Look-ups in named tables: a row name and a column name give one cell, copied from the table.

Table luzale
|  | sed | nupiz | gopo | mizitol | bularul | lefefod |
|---|---|---|---|---|---|---|
| fusat | 37.42 | 10.09 | -6.20 | -65.39 | -13.81 | -15.81 |
| moz | 1.73 | -4.74 | -11.04 | -34.96 | -14.49 | -27.59 |
| fazov | 50.54 | 6.95 | -15.81 | -67.06 | -15.78 | -32.66 |
| poso | 34.11 | 4.11 | -9.55 | -57.47 | -15.06 | -15.81 |
| kobuf | -16.96 | -17.27 | -16.58 | -13.73 | -16.08 | -13.97 |

gopo of kobuf is -16.58
lefefod of fazov is -32.66
mizitol of poso is -57.47
nupiz of kobuf is -17.27
lefefod of moz is -27.59
lefefod of fusat is -15.81
lefefod of poso is -15.81
gopo of fazov is -15.81
gopo of fusat is -6.20
sed of fusat is 37.42
mizitol of kobuf is -13.73
nupiz of poso is 4.11
nupiz of fazov is 6.95

vuziru
|  | sav | mun | tela | tevatar | nipe | bifubak | rovili |
|---|---|---|---|---|---|---|---|
| lotis | 174 | 31 | 118 | 152 | 73 | 114 | 81 |
| mutuno | 102 | 131 | 163 | 180 | 170 | 151 | 113 |
| zavuke | 178 | 45 | 150 | 149 | 97 | 115 | 72 |
| simul | 151 | 161 | 94 | 115 | 171 | 159 | 101 |
| fozoz | 150 | 66 | 103 | 100 | 102 | 196 | 133 |
| gat | 91 | 198 | 141 | 131 | 152 | 112 | 171 |
| rematev | 147 | 28 | 119 | 170 | 126 | 210 | 73 |

gat, mun => 198
mutuno, tela => 163
mutuno, tevatar => 180
gat, nipe => 152
gat, tevatar => 131
mutuno, bifubak => 151
lotis, mun => 31
lotis, rovili => 81
simul, tevatar => 115
gat, rovili => 171
mutuno, rovili => 113
gat, bifubak => 112
fozoz, tela => 103
lotis, sav => 174
zavuke, nipe => 97
zavuke, tevatar => 149
fozoz, rovili => 133
fozoz, nipe => 102

feboben:
|  | pul | mipate | munafov | murokug | sefuli |
|---|---|---|---|---|---|
| vasuren | 197 | 168 | 67 | 191 | 155 |
| nulom | 240 | 86 | 209 | 84 | 139 |
| zabago | 105 | 47 | 22 | 22 | 145 |
| vif | 132 | 126 | 36 | 218 | 43 |
| tekatuz | 20 | 121 | 166 | 204 | 219 |
| gebuti | 214 | 70 | 109 | 213 | 118 |

What is the sefuli of tekatuz in feboben? 219
What is the munafov of zabago in feboben? 22
What is the mipate of gebuti in feboben? 70
What is the pul of zabago in feboben? 105
What is the mipate of tekatuz in feboben? 121
What is the pul of nulom in feboben? 240
What is the murokug of vasuren in feboben? 191
What is the pul of vif in feboben? 132
What is the sefuli of zabago in feboben? 145
What is the munafov of tekatuz in feboben? 166
What is the murokug of vif in feboben? 218
What is the mipate of vasuren in feboben? 168
What is the murokug of nulom in feboben? 84
What is the mipate of nulom in feboben? 86
What is the murokug of gebuti in feboben? 213
What is the pul of vasuren in feboben? 197
What is the mipate of vif in feboben? 126
What is the sefuli of gebuti in feboben? 118
Row with the largest sefuli: tekatuz

Table soliku
,degefu,zefekif,muda,tipodi,ratani,tasul,detum,rebogid
levisup,0.35,0.36,0.46,0.47,0.51,0.78,0.76,0.61
laku,0.38,0.71,0.44,0.70,0.45,0.39,0.39,0.50
seb,0.44,0.31,0.31,0.53,0.49,0.41,0.19,0.43

degefu of laku is 0.38
rebogid of seb is 0.43
tipodi of laku is 0.70
zefekif of laku is 0.71
rebogid of laku is 0.50
detum of levisup is 0.76
muda of levisup is 0.46
tasul of laku is 0.39
muda of seb is 0.31
detum of seb is 0.19
tasul of seb is 0.41
tipodi of levisup is 0.47

Table dar
|  | luk | gifor | nikava | ziv | dad | vak | tezevog |
|---|---|---|---|---|---|---|---|
| vam | 43.1 | 36.5 | 38.9 | 69.1 | 60.7 | 44.8 | 53.2 |
| tig | 60.7 | 67.7 | 70.0 | 57.3 | 41.3 | 50.0 | 57.6 |
| tezule | 57.4 | 51.6 | 56.5 | 55.2 | 56.1 | 58.3 | 54.5 |
| lor | 51.4 | 64.6 | 74.3 | 27.1 | 58.2 | 75.9 | 40.8 |
| gep | 4.1 | 44.7 | 70.5 | 64.1 | 58.4 | 52.3 | 79.0 |
| mal | 56.3 | 56.4 | 64.8 | 44.6 | 51.4 | 60.5 | 44.0 |
| vaz | 71.1 | 48.8 | 41.4 | 64.5 | 75.8 | 63.9 | 67.1 |

What is the dad of tezule in dar?
56.1
What is the vak of vam in dar?
44.8
What is the tezevog of vaz in dar?
67.1
What is the vak of tezule in dar?
58.3
What is the ziv of tezule in dar?
55.2
What is the tezevog of gep in dar?
79.0
What is the gifor of tig in dar?
67.7
What is the tezevog of tezule in dar?
54.5
What is the tezevog of mal in dar?
44.0

baso
         dosumur  rafom   vir   suz   zis
kozekuv     2070   5500  4821  3335  2379
nesom       6436   2033  4183  6450  3633
ponar       7439   4833  1564  3676  4910
palopa      6035   3663  3047  3972  3643
vegi        3424   4518  4460  4541  3505
pota        7117   3925  3557  6460  7818
tobo        5967   4069  3602  4773  4615
kizir       3268   5648  4721  4184  5085
mip         4499   4311  4186  4489  3893
kigabo      4875   5686  4644  3911  5892
gogoruf     2452   5316  5998  3596  4347
zago        3954   5519  5681  4108  5376
burog       2800   5667  4786  3633  4208
lun         3190   5024  4583  3289  3431

What is the suz of gogoruf in baso?
3596
What is the suz of mip in baso?
4489
What is the dosumur of tobo in baso?
5967
What is the zis of gogoruf in baso?
4347
What is the dosumur of burog in baso?
2800
What is the dosumur of kigabo in baso?
4875
What is the rafom of kizir in baso?
5648
What is the rafom of nesom in baso?
2033
What is the rafom of palopa in baso?
3663
What is the rafom of lun in baso?
5024
What is the dosumur of vegi in baso?
3424
What is the vir of vegi in baso?
4460
What is the rafom of mip in baso?
4311
What is the suz of zago in baso?
4108
What is the vir of burog in baso?
4786
What is the suz of kizir in baso?
4184
What is the vir of kozekuv in baso?
4821

